In the rows, zero is written as 128.
The rows of M fall into 3 groups, which share some directions, and each row is roughly a mix of its group's hidden directions.
M:
[[129  90 102 174 113 154 123 109 129  88]
 [145 107  83  81 150  97 130 121 121 100]
 [127 134 127 100 138 117 160 145  64 155]
 [107 140 116 184 106 158 131 118 165 149]
 [121 151 132 124 115 163 149  92  70 121]
 [140 151 165  72 117 123 115 137  87 134]
 [154 150 158 103  89 116 150 137 172 146]
 [131 153 143 106 141 151 161 106  68 125]
 [133 142 150 162  69 140 117  93 134 149]
 [125 142  96 155 180 141 141  84 118 116]
 [133 106 137 146 128  78 123 141 187 138]
 [111 140 145 102 122 161 140 155  67 136]
 [138 102 141 125 184  85 141 161 135 128]
 [152 125 145 106 157  88 135 153 178 144]
 [124 107 104 104 119 159 122 175 133  79]
 [155 120 110  64 122 107 134 158 103 126]
 [148 120 100 122 158 111 126 184 147 164]
 [138 123 124  88 178  79 146 145 127 127]
 [141 117 151 164  99 168  98 164 120 148]
 [125 149 100 154 144 152 136  70  96 120]
 [140 109 152 121 117  96 121 168 184 141]
 [152 130 151  81 156 111 154 174 136 132]
 [104 114  98 146 178  88 147 114 107 122]
 [136 146 119 128  84 174 105  89 112 107]
 [141 110  92 158 100 161  97 153 151 150]
 [109 148 113 142 137 169 133  92  75 115]
 [110 143 105 131 170 155 145 107  75 116]
 [144 124  93 108 168  98 138 172 144 153]
 [122 127 118 178 132 131 103 127 164 179]
 [127 153 138 163 140 127 131  78 120 179]
 [106 134 112 150 120 156 124  80  78 111]
 [ 96 124 146 149 117 120 127  68 166 116]
 [115 117 116 110 155 145 135 133  66  89]
 [114 121 117 166  73 122 100 100 156 125]
 [126 151 126 111 111 170 136 114  64 131]
 [149 127 115 118 175 139 129 152 187 138]
 [109 123 155 103  79 134 124 161  85 138]
 [139 124 162 131  74 132 105 145 173 136]
 [142 115 143 116 104  86 120 162 182 132]
 [132 145 125 161 109 170 105  81 153 109]
 [138 151 128  70 153  93 133 151 126 157]
 [159  94 147 112 112 135  78 165 115 138]
 [104 131 125 150 127 137 126  94  58 127]
 [122  89 125 166 100 149 102  94 145  99]
 [137 142 152 129  62 165 105 118 132 131]
 [114 138 107 130  96 137 101 107 181 164]
 [150 148 151 118  66 165 115 120 124 142]
 [130 146 132  92 111 171 133 138  71 128]
 [143 117 138  95 125 122 134 197 155 127]
 [103 133 140 132  93 183  97 123 116  96]
 [134 132  83 113  93 143  94 128 163 161]
 [137  97  95 103 166  83 126 132 159 125]
 [112 142 108 165 113 165 119  73 112 131]
 [147  96 107 105 172  93 142 144 112  97]
 [147 119 121 128  77 172  88 138 106 127]
 [132 102  99 109 162 130 116 155 166  84]
 [136 162 130 113 143 173 160  90  96 125]
 [121 112  97 106 151 157 127 135 112  67]
 [100 137 160 127  99 129 119  64 141 112]
 [117 159 148 147 113 142 118 150 159 187]
 [153 113 132 131 127  92 119 139 197 133]
 [112 101  96 163 117 133 123  86 169 108]
 [157 132 144  93 163 103 145 151 174 135]
 [141 160 130 159 158 178 136  93 145 132]
 [150 125 135  79 164 126 150 174 142 113]
 [153 130 141 105  54 123 114 129 124 143]
 [129 138 119 107 171 147 149  91  89  95]
 [144 144 150 110 117 135 101 176 128 180]
 [126 130  88 158 154 104 138  72 115 123]
 [ 98 164 144 122  93 141 131  71 136 128]
 [141 132 162 134  69 147 105 134 165 137]
 [118 100 164 110 119 102  97  82 150 110]
 [153 137 155 109 137 108 142 168 168 167]
 [140 118 143 122 129 104 124 188 165 161]
 [125 111 114 116 192 102 140 159 151 117]
 [108 140 159 128  78 166 121 134  88 138]
 [114 113  92 122 143 158 120 114 108  68]
 [120  94 113 128 148  70 121 147 164 113]
 [125 100 103 133 136  99 101 118 175  86]
 [132 127 145  83 167  83 148 123 107 107]
 [129 101 145 186 106 159 101 143 147 138]
 [127 110  97 130 175  71 148 124 126 130]
 [132 118  97 118 196 153 126 137 140 106]
 [104 142 135 156  83 160 116  83 148 130]
 [123 103  90 133 124 143 102 138 174  84]
 [104  94 107 136 121 101 101 114 108  74]
 [150 150 146  76 131 121 122 163  88 145]]
One row of each group comes first, with its name. Which group is each row after those in?
[121 141 121 130  79 168 121  88 102 101]  K
[124 154 122 133 100 197 144 124 103 139]  R
[138 150 127  94 121 161 144 130  66 139]  Y

[140 115 158 132  85 104 113 149 179 144]  Y
[110 130 130 141 145 121 130  86  60 124]  R
[136 155 159 101  78 131 159 111  97 123]  R
[117 140 165 112  98 154 138 159  85 155]  Y
[102  89 100 139 119 118  95 141 112  79]  R
[117 127 111 138 131 113 113 130 194 172]  K
[121 139 127 110 142 163 150 121  61 110]  R
[138 120 134 153 126 137 103 177 158 177]  K
[134 103 113 101 136 102 119 134 164  70]  R
